128 stands for zero in the data rows.
Here are some points, each followed by its number:
[100 109 141 167 143 158 153 137 142  66 155 163 164  72 145  97 118 144 187 135 146  97 136 176] 0
[115 153 212 161  81 106 107  94 161 146 184  84 138 141 149 178 148  87 182 121 137 179  94  87] 1
[118 166 155 104 123  53 150 161 142 162 117 159 108 152 111 113 126  95 135  23 153 149  61 125] 2
[ 99 135 123 143 152 144 191 144 136  84 157 135 124  86 156 108  98 180 142 126 119 109 173 138] 3
[171 134 171 105 156 117  80 144 116 107  68 143 145 154 110 151 116 154 140 159 128  99  71 115] 4
[108 155 118 115  92 104 132  97  91 110 125 173  96 165  70  84 104 174 134  94 153 135 131 142] 5
[181 134 129 124 139 102 140 129 168 153  96 124  92 103 108 114  57  99 130 178  42  93 114 200] 6
[163  69  57  89 127  97 108 102 131 139 146 108 144  51  99 101 101  89  81 119 180 158 154 177] 7
[150 104  81 156 140 143  99  95 106 132 122 111 168 116  50  76 142 157 196 146 160  82 146 144] 8
[185 112 143  89 155  79 126 157 125  28 100 118 127 146 125 143 101 123 134 127 130  93 104 130] 9
[113 165 211 154  97 147 134  97  90 124  97 124 101 174 113 142  93 169 192 179  50  73 108 142] 10
[151 136  93 110 142  96 133 110 153 169 130 124  98 124 121 116 149  78  86 124 172 189 106  95] 11
[  0 173 147 176 132 143 127 111 120 193 105 138  76 175 108  99 106 100 101  81 110 140 110  90] 12
[163 146 121 157 148 137 124 132 123 176 128 126 116 172 115 112 147 140  87 129 148 153  87  81] 13
[132 135 154 164 134 100 117 148 143 111  98 150 127  74 135 128  93  99 158 134  83  90  95 150] 14
[ 67 188 147 197 165 108 168  93  92 122 125 214 129 161 141 142  59 118 148  46 111  96 104 107] 15
[128 126 215 153  84 106 129 138 153 142 198 165 101 174 100 134  54 101 188 169 100 223  98 158] 16
[135 121 115 125 138 140  92 147 141 144 106 103 130 127 130 172 160 122 143 159 114 129 124 107] 17
[103 103 122 166 136 132 127 125 158  60 173 152 167  84 142  49 144 175 195 103 166  97 159 179] 18
[117 165 134 145 154 161 222 174 172  98 162 121  91  79 172 109 107 158 111 138 117 124 146 143] 19
[ 86 163 158 171 118 126 143 115 187  80 134 123 124  62 166 141  57 108 158 107  69  70 117 188] 20
[125 136 137 139 134 166 120 117 126 156  66 103 133 120 120 138  88 113 109 186  74  80 118 130] 21
[ 58 153 125 119  76 132  98 102 102  87 153 110 153  90 214 168 134 144 108 145 107 113 174 157] 22
[ 88 126 135  95 103 107 194 107 137 125 149 144 130 101 145 109  76 103 105  73 158 145 129 129] 23
[117 113 140 184  95  75 129 100 183  74 201 177 136  90 168 164  98  62 166  88 124 189 136 141] 24
[ 96 153 156  95 102 130 141  88 133 196 156   0 134 132 142 173 119 135  89 102 202 157 131  79] 25
[ 63 148 128 116  72 128 104 113  90  98 155 116 140 115 199 164 134 154 117 143 105 122 180 164] 26
[132 115 126 119 126  92 143 173 136 181  80 114  89  94 101 115  51  73 141 137  64  94 135 192] 27
[127 112 118 101 100 151  85  81 134 173 123  98 141  53 106 109 130 119  59 166 144 122 162 131] 28
[123 103  62  97  91 140 124 123  87 136 129 113 158 139 115 158 112 110 156 151  82 118 221 176] 29
[ 87 124 174 114 114 136 103  96 113 114 106 118 176  90 166 149 119 142 116 143 151  72  66 114] 30
[158  90  79 114 111  53 109 181 157 144 140  80  85 111 122 152 174 105 139 141  67 202 171 161] 31
[110 139 163 133 127  86 123 127 171 125 116 111 120  95 162 126  94  96 111 138  84 117 111 166] 32
[158 134 117 152 118 116 111 134 161 102 207 182 196 155 132 203  88  89 171 150 113 194 123 100] 33
[ 82 133 158  75  96 102  99 140 109 183 148 111 139 162 140 197 177  91 118  92 157 163 155 118] 34
[110 125 126 121 107  80  77 152 147 130 107  80 145 117 168 186 183  94 147  64 143  56 123 109] 35
[166 119 122 128 162 128 101 139 113  90  94 146 159 143 106 149 142 130 142 130 152 111  92  97] 36
[ 88 123  90 124 105 133   0 129 102 118 160 148 108 142 148 144 143 132 101 143  87 185 169 132] 37
[155 163 127 158 142 163 160 174 154 140 116 121  83 157 143 105 206 159 127 131 114 132 118  79] 38
[153 140 114 149 143 134 117 121 120 158 127 132 117 155 123 115 144 136  77 136 144 155  98  87] 39
[ 87 141 132 143 147 152 217 143 139  75 176 137 115  76 162  90 100 194 137 122 132 117 182 139] 40
[ 98 108  92 132 100 119 128  83 119  70 135 143 129  65 130  89  93 123  83  87 124 138 154 182] 41
[126 122 171 143  89 108 117 107 101 132 110 162  70 177 103 102 137 134 124 139 168 161 114 171] 42
[ 91 103 138 167 146 172 162 132 144  54 169 164 173  72 149  88 122 155 191 137 160 100 146 184] 43
[142 127 163 130 155 112 128 141 120 143 101 141 133 119 138 138 113 108 138 127 106 109 114 141] 44
[ 96 150 142 162 117 136 139 112 170  91 129 126 136  75 144 130  76 112 164 116  85  81 124 181] 45
[181 150 138 185 143 142  84 123 210 119 189 138 165 114 102 160 148  80 143 166 126 164  47  68] 46
[199  97 134 109 147 106 121 176 141  89 124 139 160 121  99  78 150 134 172 143 180 129  80 118] 47
[125 125  70 126 149 127 184 153 109  77 172 154  95  94 172 118 116 156 102 125  94 167 188 129] 48
[127 109 103 114 138 136  89  88 117 133 130 104 151 123 111 133 150 134  92 142 155 158 151 110] 49
[138 112 127 124 130 113 121 172 143 162 102  95  82 108 147 124 113 108 125 165  85 106  85 185] 50
[137 103  99 187 163 124  87 161 146 120  94 109 133 164 152 170 183 127 166 137  85 103 111 110] 51
Which five points above are nearest to each new point by angle? Their numbers follow each, nearest first.
[119 143 189  92  77 123 113  76 103 135 141 133 108 156 116 119 120 151  92 189 176 166 124 132] 42 5 16 25 28
[114 167 140 148 149 164 229 171 179  94 164 120  95  61 179 108  98 157  99 146 116 116 142 150] 19 40 3 48 20
[124 133 169  85  91 118 113  95  97 114 134 143 120 152 126 128 117 154  90 185 164 162 120 127] 42 5 49 16 26
[127 101  71  94  99 137 123 133  87 121 126 128 156 137 124 157 107 126 143 156  90 125 199 164] 29 26 22 37 48
[133 135 143 154 144 175 175 138 149 157 125  95  99 140 175 124 207 156 113 149 112 135 127  96] 38 19 13 39 51
[120 102  58 106 104 139 113 145  73 140 131 134 130 152  98 177 118 138 162 126  78 131 227 182] 29 37 31 26 48
[172 138 171  99 165 127  72 133 113 139  58 146 164 151 109 165 114 160 142 158 139  89  61  98] 4 36 44 30 9
[133 118 171 130  97 104 130 122 113 139 110 150  81 169  99  98 142 134 141 133 172 150 118 168] 42 5 16 2 47
[186  87 153  61 146  86 122 173 127  38 139 133  99  95 159 125  99 177  54 174 112 167  62 146] 9 47 4 48 50
[154 165 130 160 138 182 164 179 168 140 119  98  74 148 154 101 233 169 121 156 110 138 125  77] 38 13 19 39 51
[139 116 109 120 142 131  84 157 144 136 117 107 129 130 135 180 181 128 147 150 128 144 121  99] 17 51 35 31 36
[ 84 119 121 100 107 112 166  85 128 121 151 150 141  99 138 115  79 106  94  82 161 148 134 123] 23 41 7 24 15
[182 120 118 111 166 110  92 148  95  97  85 158 154 157 103 165 133 123 139 125 146 120  93  85] 36 4 9 47 51
[138 112  89 129 120 178 129 108 106 138 111 124 165 130  71  96 159 138 173 150 137 128 148 141] 8 29 49 18 43
[136 135 141 142 145 165 183 147 151 151 126  94 103 128 173 119 200 151 114 139 124 132 135 103] 38 19 13 40 39
[127 107  84 129 113 177 125  91 100 151 115 135 176 127  59  93 138 126 175 149 144 118 152 143] 8 29 49 28 18
[130 113 105 108 133 129  92  89 118 145 134 100 147 131 112 133 151 128  71 128 152 157 156 107] 49 28 7 25 11
[ 91 179 229 169  81 162 135  83  84 155  99 124  92 179 112 143  94 178 206 189  30  69 111 147] 10 21 16 45 20
[137 129  66 124 163 129 200 175 108  83 181 157  85 103 181 126 123 163 109 136  88 175 193 112] 48 3 40 19 31
[125 145 128 136 124 166 136 110 130 177  81  99 125 118 107 125  79  95 120 172  77  88 143 142] 21 6 27 50 10
[214  87 109 119 158 110 120 186 142  77 133 155 166 116  84  59 151 135 188 140 181 138  88 126] 47 36 8 9 18
[143 123 104 112 141 101 129 114 152 158 130 117 116 124 120 112 159  92 108 122 177 174 108 102] 11 39 13 7 49
[135 111  99 180 155 122  97 148 138 115 105 122 120 162 147 152 174 129 143 126  95 116 114 116] 51 17 38 36 35
[158 137 167 106 147 122  81 128 104 137  68 151 150 159 108 150 125 159 134 147 143  92  64 110] 4 36 30 44 9
[116 111  71 115 144 129  74 146 109 124 131 114 142 156  98 204 182 135 138 152 121 135 163   0] 17 49 51 36 37
[ 85 110  79 142 101 118 113  82 116  68 127 139 130  71 133 100 111 123  88  88 107 122 164 188] 41 22 7 45 26
[131 139 140 115 129 124  98 151 143 135 120  93 144 114 178 184 195 100 140 120 139  94 129 119] 35 17 34 51 1
[148 115 156 133 169 107 124 151 113 132  93 156 134 116 141 144 102 103 149 135  82 102 113 147] 44 14 27 6 4
